Where one turn sends some rows of the set: a few examples, then the rows asked
k_454: [ -2 -20  -1  20   3  20 -19  19  -4 -20 -11  -8]
k_488: [ 16   9   2 -19   9  13  14  16  21 -18  -2   2]
k_258: [ -9  -8   0   8  20  12  -8  19 -21 -15   4  12]
k_565: [-12 -16  -6  -7  -9   9  14  -2  13 -28 -22   1]
k_314: [ 24  -8  27   5  16  -9  -5   0  -2 -20 -16   0]
k_214: [ 24 -16  -7  13   9  -7  12  -8   2  -7  -3  -5]
k_39: [  0 -10  -1  16   7  -6  11 -11  -7  -7 -14  11]
k_599: [ 24 -14  19  10   4  -7 -10  -8  -7  -9  -3   2]
k_19: [-13 -15  17   6  -9   4 -12   1  10 -20 -14 -19]
k_554: [  4 -11  -3  -3  21   7 -10  14 -16 -17   3  23]
k_175: [ 15  16   3 -19  -2  11   4   9  15 -15   1   9]
k_265: [ 16   9   2   4   4  17 -21   3   1 -42  15  -6]
k_898: [  5  19 -16  -7   9  11   8  -3   5 -13 -15  18]
k_434: [  5   8   4   4  39  -1 -13   6   7 -37   2 -17]
k_852: [ 24 -15  -7  10   1   0  12  -7   1  -9  -3 -12]
k_455: [ 23  -3  -8 -11   2  -4  18   3  14 -25   1 -14]
k_35: [  9  12   8 -15  18   8   9  11  24 -26   7 -11]
k_231: [ 19 -12  21  20   4   2 -10   4 -11  -6 -11  -2]
k_83: [  2  24 -10  -1  25   3  -2  -5  15 -33  -7  -7]
k_319: [-13 -25   9  26  10  12  -9  13  -4 -20  -2   2]
k_815: [  8  15   7 -12  26  -6   5   8  22 -36   3  -3]
k_500: [-21 -24   5   4   0   7  -1   7  11 -22  -9  13]
k_665: [  8   9   6   9  36   0 -17   1  10 -31   3 -19]
k_101: [  0 -11  -7 -13  16   1   9  13 -23 -16   5   8]
k_385: [ 16   6 -10   8   8  -6  18 -16  14 -20 -13 -11]
k_289: [-18   4   1 -11  -3  16  -8   6  18 -35 -19  -4]
k_250: [-15  -6  10  -3   4  -5   3  -5  22 -35 -16 -14]
k_950: [  6   9   1  -9   7  23 -10  10   1  -8  -1  24]
k_108: [  5  11   4  20  15  -1 -17  -8   1 -29 -14 -22]
k_612: [ 15   1  -5   8  19  10 -27   2  -6 -36  12 -17]
k_957: [ -6  10 -21   7  15  21 -16   7  -6 -28 -10  14]
k_532: [  8  -9   0  22  12  18 -22   8  -5 -38   8 -17]
k_436: [-12 -11  16  21   5  14 -19  11  -3 -13  -6  -8]
k_920: [  7  10  -7  -6  12  24 -10  10  -3  -8   0  19]
k_350: [-14 -17  -3   1   2  17 -16  15  10 -35 -16 -10]
k_618: [ 20   1   3  -9   9   6  21   5  24 -21   3  -7]

k_434 goes to k_950
k_565 goes to k_250
Now these:
k_898 goes to k_385
k_314 goes to k_265
k_175 goes to k_455
k_436 goes to k_454
k_350 goes to k_500
k_957 goes to k_39
k_35 goes to k_488
k_612 goes to k_554
k_231 goes to k_532
k_214 goes to k_665

Where one turn sends some rows of the set: a few examples, then the rows asked
k_713: [  3  -4 -11   4   1  -7   1  30   4   8  -2   7  15 -12  22   0  -6 -15
 -32   2  -1 -13  -1   4 -11   3   7]
k_197: [  1   3   7  -3   0   7   9  16   0  -5  -5 -12  26  -3 -38   5  -7   3
  18  -1  -2  19  -3   6   4   0   6]
k_72: [ 13  -4 -17   0  -3 -16   3 -10   0   4 -12   2 -31   9   2  -5 -12   2
  -8  -3   2  20   7  16   2   4  -7]
k_896: [ 29  -1  -2   8 -17 -11   5   3  19  -7 -16   6  28 -15  11  14  -3  19
  -8   4  13   5  10   0  -6   1   5]
k_892: [ 25  -2  -4   7  -3 -11   1   1   7   2  -4  -8 -23  -3  -5   1   4 -27
  24  -9  -2  -8  -4   3   5  -2  -4]
k_93: [ -3  -1  12   8  11   2   8 -25  -1   6  -7 -10  41  -6 -15  -2  12   3
 -21  -2  -7  -5  -5  -3 -17  -3   7]
k_117: [ 26  -7  11  -7  -5   3  20  15   3  14  -2  16  12  -5 -20   1  -5  10
   0   7   4   5   4   3 -16   8  18]
k_490: [-15   8  -7  -9 -11  -3 -10 -19  -7 -10 -21  -3   6   2  17 -10   1 -34
   4   2  -1 -19   2  16  -2   6   8]
k_884: [ -1   6   7  -3   6 -21  -1   1  -7   9   1  -1 -11  -3  -8   2   3   7
  43   8  -5  10   2   7   1   1  11]
k_703: [ 28  20 -10   8   4 -10   3  -1  -5   7 -17   0 -14 -10  11 -12  12 -16
  15  11   4   5 -10  -1 -24  -7  -4]
k_911: [ -2  -3   8   1   6  -1   8 -16   7  -3 -11 -10  37  -2 -33   6   0  -1
 -23  -5  -2 -10  -2   5  -4   0  14]
k_881: [  1  -2   6   9   8 -10   9 -19   8  -4 -15 -12  38 -18 -13  13   0  -3
 -19 -13 -12  -7  -9  -4 -11  -6  18]
k_992: [-11  -4   0  -4   3  -2  18 -10   0   7  -3  -7   2   0  18  -3  10 -18
 -39   1 -12  23  -1   3  -6   9  12]
k_12: [  8  -3  -4   7  12 -14   6 -13   1  17  -1  -2 -27   6  15  -7  -5   1
  -5   9  15  21   6   9 -10  -2  -9]
k_138: [ -3   4   7  11   1  13   3  -3 -11   0  -1 -14  36  -4 -11  -6  12  16
  20  -3  -7  22  -4  -4  -2  -5 -18]
k_876: [  1 -11 -11   0  -7  -1 -10  17  -5   8  -4   4  19  -5  25  -9  10  -7
 -33  -7 -11  -9   6   5  -6  10  -9]
k_588: [  2  20  -8  11   2 -26  -2   0  -4   0  -4   3  -3   1   3   3  -5  18
  30  21   9   8  -3   5  -4 -13   3]
k_299: [-17   4   4  -4   2   0  -2 -16  -5   4  -8  -3   0  -1  20  -7  -4 -40
  11   0   0 -20  -5   9  -8   0  14]
k_328: [  3  12  -1  16   2  -8   6   9   7 -13 -12 -13  36 -21  -2  15  -7   7
  18  -4  -1  23 -12  -6  -4 -14   2]
k_322: [ -8   2  -4  -5   2  11  -3 -10  12  -6 -22 -14   4 -22   9  14  -1  38
  11  -1  -2   0  -5  -1  -8   0  14]
k_63: [ 23   9  -5   4  -8  -6 -15  -7   3   0 -13 -12  -9   8   2 -14  19 -12
  10  12  18  -1   9  12   3   2 -20]
k_89: [ -7   9  -6  -5  -1   1  -7  11 -17  -2 -20  -6  44   5  -8 -11   0 -18
   7   8 -17   2  -4   9  -5   7 -13]
k_318: [ -9   2  -4  -9   3  19   5  -1  11  -3 -16  -6  -3  -9 -11   9 -11  36
  10   4   2  -5  -7   4  -6  -1  17]
k_660: [ -1   9  -6   4 -10 -23 -11 -12 -10  -4  -8  -4  -2   4   0  -2   7  21
  34   4  -7  10   6   8  10  -2  -8]
k_170: [ 21 -24  12   7 -12   6   8  -9   1  12   4   4  21  -7   5   1  14  19
   6 -15 -11   1  11  -7  -2   7  -9]
k_686: [ 13  -7  -4  -4   7 -22   2 -11   2  11 -14  -6 -30  -9  18   0  -2  -5
   1  -5  -1  28   8  11  -8   6   3]
k_209: [ -8   5  -5  14  12  -3   4  12  -8   1  -5  -2  42   0   7   0 -11 -21
  12   3 -14  -6 -19  -6  -4 -10 -14]
k_907: [  0 -18   0 -10   0   0  -4  28  -2  14   3   2  10  -7  10  -7   4 -20
 -27  -5  -8 -12   7  10  -2  16   7]
k_31: [-13  -3   4  -5   7  24   1 -10   6   6  -7 -12   2 -10   0   4   1  38
  13   0  -1  -4  -5   0  -7   0   8]
k_413: [ -8  -1   7  -3   9  -8  -8  18   3  -1 -10 -18  42  -3  -1   7  -6 -31
  16   3  -7  -2  -3   6   7   5  -1]
k_629: [-10  -7 -10   2  -3  -5  18  -8   6  -2  -6  -6  -1   1  15   4   0 -17
 -40  -6 -15  18  -4   4   5   4  10]
k_263: [-13  -6  -2  -1   2   1  18  -7   8   3   1  -8   2   7  11  -1   2 -17
 -43   5   1  17   0   7   5   6   9]
k_984: [-15  15 -10  -2  -2   1   1 -16 -10  -3 -15   6   4   5  15 -14  -8 -31
   2  11   4 -21  -7  10 -13  -4   8]

k_12 goes to k_686
k_299 goes to k_490
Now these:
k_63 goes to k_703
k_93 goes to k_881
k_713 goes to k_907
k_328 goes to k_197
k_629 goes to k_263
k_660 goes to k_588
k_322 goes to k_318
k_896 goes to k_117
k_413 goes to k_89

